Each row is where one point has got to under a steady rotation. How many ticks took it there?
The counts run from 0 to 184.
[104 161 129 147 137 154 160 110 136 150 128 155 139  86 110 157 135 122
 152 110  93 146  98 170 157 138 110 124  78 139 120 119 123 134 130 140
 124 132 162 101 108 150 113 148  78 130 117 167 104 177 125 105  81 145
 149 111 103 157  87 122 137  68  71 135 103 178 130  95 112 137 160 135] | 96
[164 115 125 139 153  88 135  94 107 116 111 140 105 123 132 132 138  53
 147 112 154 116 170 137 188  92 125 104 168 110 131 143  94 159 121 154
 180 143 156 124 150 104 148 118 146 113 134  97  99 123 159 173 134  87
 163 101 127 111 175  77 145  96 117 117 131 134 133 140 103 144 106 132] | 179
[ 98 154 125 117 141 161 139 107 137 138 122 147 146  79 122 160 146 130
 139 121 106 143 106 158 119 129 117 133  99 194 131 115 117 134 123 144
 140 140 146  96 113 154 114 147 102 146 101 178 119 193 126 104 101 162
 178 122 114 170 126 110 133  85  51 150 104 182 121  95 136 125 161 139] | 93
[169 105 133 111 164  78 116 136 121 126 100 135 124 151 152 164 114 152
 125 146 167  86 182  90 116  81 160 107 154 156 146 134 121 130 135 148
 141  98  98 146 113 123 152 113 170 146 145 120 140 130 130 151 131  99
 147 109 154  75 186 112 124 165 124 131 140  92  95 150 105  96  90  92] | 50
[103 147 131 177  88 139 107 145 148 123 106  80 119 161 119 116  74 191
 100 145 104 125 126 134 115 142 128 160  82 108  94 156 136  94 144 121
  91 100 112 146  90 137 126 134 125 112 152 113 150 111 104  89 118 120
 108 101 109  99  59 154 143 175 133  97  98 126 119 139 146 166 102 110] | 134
[112 158 122 181  94 149 151 112 143 143 133 146 115  96 105 121 137 110
 148 119  88 157  94 143 187 151  99 126  83  68 114 112 129 140 131 118
 128 145 166 111 127 135 111 143  67  98 151 144  89 127 126 118 110 122
 123 129 101 144  70 128 140  65 111 125  98 167 153 111 118 167 152 157] | 100
[139 132  64 102  93 140 117  78 140 114 135 115 136 109 112  96 133 115
 122 132 138 123 130 103 108 125  99 185 125  89 170 164 107 158 148 153
 129 116 139 140 133  90 125  99 143 119 191 126 151 114 134 126 133 150
 127 105 136 178 128 150  99 132 126  93  93 183 113 102 128 178 116 178] | 169
[135 123 158 112 165 151 136 147 147 129 149 139  78 159  76 144 140 114
 150 155 122 157 138 173 151 117 101 100 147 143 108 136 165 105 111 147
 158 134 158  93 138 135 106 121 174 143  90 128 117 151 146 133 141 144
 157 122  69  92 180 106 156 135 167 118 142 103 179 152 138 101 113  86] | 15
[102 127 101 160  72 188 130 122 152 149 154 138 100 152  80 105 125 167
 129 136 111 194 137 127 127 125  66 134  98  79 128 109 165 134 130 107
 143 140 149 111 119 149 122 132 148 108 148 132 120  94 107 134 184 130
 120 157 106 124  91 144 136 129 167  97  71 132 125 144 152 153 131 158] | 6
[150 122 160 148 154 136 143 142 154 146 119 138  80 136 109 183 115 139
 135 164 135 128 178 116 137 105  88  78 129 118  98 111 151 132 122 149
 175 125 151 109 120 137 140 133 145 147 132 145  86 135 139 151 155 117
 189 112 118  46 157 111 166 122 164 146 113 107 162 168 127 112 116  90] | 113
[ 95 137 117 141  92 175 149 126 136 170 157 157 131 154  85 104 136 147
 147  99  91 186 100 133 138 151  91 116  74  83 125  99 165 135 129  96
 110 134 135 105 119 148 114 113  99 131 146 140 105 123 105 113 136 143
  91 167 107 144  51 157 127 117 149 111  93 134 127 104 117 134 159 155] | 2
[130 159 118 155 132 123 146 140 162 125 118 119 117 113 107 164 103 188
 126 166 107  99 107 137 133 137 132 158  76  88 132 152 139 108 150 152
  86  83 135 144  84 123 105 131 104 123 165 161 146 156 114  87  53 144
 120  69 103 112  97 154 122 122 127 103 112 152 145 122 109 141 107 106] | 33
[ 93 134 110 145  84 179 145 125 139 171 157 153 122 154  78 106 135 155
 142 106  95 189 107 131 136 145  84 118  75  84 129  97 165 138 136  97
 117 135 144 106 118 153 118 118 114 121 151 135 105 114  98 120 151 134
  94 167 111 139  60 158 130 119 152 109  87 137 125 117 124 140 150 155] | 3
[131 109 115 112 137 115 129 106 105 141 136 184 120 132 128 120 177  88
 156 103 147 170 146 119 161  95 142  92 163 164 157  92 123 157 108 112
 173 160 132 101 156 148 136 127 153 116 103 122 118 126 135 175 181 105
 131 176 133 155 191  76 127  96 101 137 129 114 105 128 119 104 138 154] | 84
[ 98 159 126 125 144 160 146 110 136 142 120 149 148  79 117 164 136 128
 145 117  97 144  98 164 132 136 114 131  92 175 126 115 121 131 126 144
 133 138 156 101 111 148 111 148  95 144 103 178 112 193 131 102  91 158
 170 118 112 167 112 114 135  80  58 142 104 180 126  91 127 131 160 136] | 94
[139 131 141 156 136 112 133 171 146 117 135 170  79 119 121 145 182 144
 150 184 119 141  97 124 181 132 175 106 146 141 135  99 164 105 113 107
 130 139 120 109 136 162  92 142 134  96  92 156 143 144 128 126 130 124
 109 156  98 122 198  98 129  95 121 146 159  78 160 158 125  92 116 112] | 21
[145  95 115 110 135  98 112 142 124 126 139 148 102 187 114 109 142 153
 133 148 156 140 159 104 129  94 162 115 163 136 161 127 150 119 124 115
 135 114  99 138 132 139 134 105 205 117 126  98 167 101 118 155 172 101
  91 151 125 106 192 110 116 175 157  98 139  65 100 161 125  96  89 114] | 147
[112 131  83 119 102 116 128  95 109 152 121 145 174 146 134 106 119 154
 128  77 132 131 125  98 113 121 145 145  88 115 164 127 115 153 146 112
  92 107 101 142 107 128 144 111 116 132 175 117 139 124  98 121 112 120
  85 141 158 164  69 154  97 141  92 100  96 149  58  83  93 139 136 163] | 66
[105 131  83 137  90 134 114  80 112 136 119 115 158 153 125  98  97 147
 116  86 135 148 152 117 108 108 113 157  96 109 154 146  99 151 148 126
 123 115 123 146 108 129 155 118 142 120 172 100 139 106 105 134 142 109
 105 124 147 154  74 138 115 147  99  83  73 163  54 103 126 170 126 170] | 69
[104 148 129 178  92 140 111 148 147 129 110  89 125 156 122 126  76 210
  98 149 105 123 125 126 111 143 132 157  77 108 104 142 141  99 149 121
  92  98 105 144  84 146 125 139 117 109 152 125 149 116  92  88 116 119
 105 107 118  97  57 152 137 165 126 102  95 130 109 140 143 159 111 115] | 133
[170 103 132  99 165  80 117 133 130 129 110 135 118 156 144 157 117 149
 123 152 167  80 185  83 113  91 150 104 156 144 149 136 120 133 133 149
 139  93 101 149 119 115 148 106 175 153 154 118 136 126 132 150 130 110
 146 111 153  77 187 122 121 174 139 125 140  94 105 151 102  94  94  95] | 49
[180 102 122  94 121 102 108 134 148 119 123 100 103 157 123 104 136 113
 125 163 148  87 150  66 119 130 122 135 158  76 135 157 134 130 134 139
 129 108 108 153 143  76 124  79 156 140 183 109 137  94 147 130 145 131
 127 119 138  94 160 154 107 179 192 130 146 104 160 142 113 134  93 123] | 44
[128 139  63 132  81 123 121  89 132 110 131 130 138 107 123  86 148 121
 125 128 125 132  97 109 141 133 139 185 116  80 178 148 110 146 146 124
 107 120 127 149 134 109 113 114 124  92 175 124 163 111 123 119 119 128
  86 122 131 199 114 137  91 111 102  88 107 171 105 100 118 173 120 185] | 166
[150 121  86  96 143 138 136  74 135 128 138 124 127 128  92 134 115  98
 137 121 150 119 170 127 117  94  72 149 131  91 161 168 101 165 145 175
 156 110 166 132 127  86 145  97 160 150 181 115 123 127 146 148 122 136
 165  79 129 138 145 131 120 130 146  86  93 182 121 112 112 158 106 152] | 173
[119 152 119 182  86 152 146 115 142 141 128 140 113  99 109 113 144 106
 141 124  89 159  96 134 178 154  93 133  89  55 110 116 131 142 134 115
 131 151 160 115 133 130 110 134  75  94 156 142  92 117 129 122 124 121
 122 134 104 143  71 131 139  69 126 127  98 159 158 119 124 175 149 162] | 101
[114 122 112 118 121 134 113 108 121 126 124 165 128  97 145 125 177 113
 138 132 134 162 132 112 133 107 142 124 154 197 156  92 118 150 111 111
 174 166 129  99 147 161 132 146 143 115  90 148 131 142 131 150 184 124
 161 174 143 169 195  79 123  93  67 152 117 131 102 129 147 114 149 160] | 87
[125 116 113 118 128 122 122 104 109 136 133 179 123 118 133 120 178  95
 152 113 140 165 141 120 157 103 146 105 161 173 156  88 121 155 113 110
 172 164 131 104 155 153 137 131 152 115  95 129 123 130 135 167 185 108
 141 181 138 157 193  79 124  91  85 140 126 116 102 132 130 106 139 158] | 85
[130 139 118 157  71 170 128 113 162 139 134 122  97 108 104 102 146 100
 131 151 100 152 111  98 147 157  68 139 109  54 108 115 141 145 128 118
 148 154 156 117 149 112 116 122  95 109 170 142  91 100 135 122 164 137
 144 146 119 128  92 150 135 100 159 137  96 151 176 129 139 178 146 169] | 104
[148 122  78  90 133 140 134  71 137 127 137 120 131 123  94 124 116 105
 132 124 143 118 163 118 105  99  72 158 128  93 167 170 103 165 148 172
 149 109 158 132 129  83 138  93 158 143 188 118 128 129 144 141 125 145
 160  83 129 148 138 142 112 133 141  88  88 187 119 109 117 161 110 156] | 172
[137 129 119 132  87 175 127 120 174 143 138 123  96 115 103 113 145 111
 127 162 111 145 134  89 125 148  54 134 119  60 110 115 143 151 132 127
 158 149 152 118 150 105 114 108 112 130 175 146  85 101 135 130 173 152
 171 143 121 116 111 154 134 117 176 144  93 149 182 134 144 166 140 159] | 106
[141 101 124  82 161 120 138  95 100 149 147 161 122 166 100 102 153  51
 173  67 144 163 155 154 168 101 110  86 160 140 137 131 119 156 114 134
 168 147 148 101 159 117 142  93 166 145 112  93 101 131 149 173 151 110
 131 147 116 135 158  96 138 122 136 111 132 119 123 113 102 113 130 136] | 80
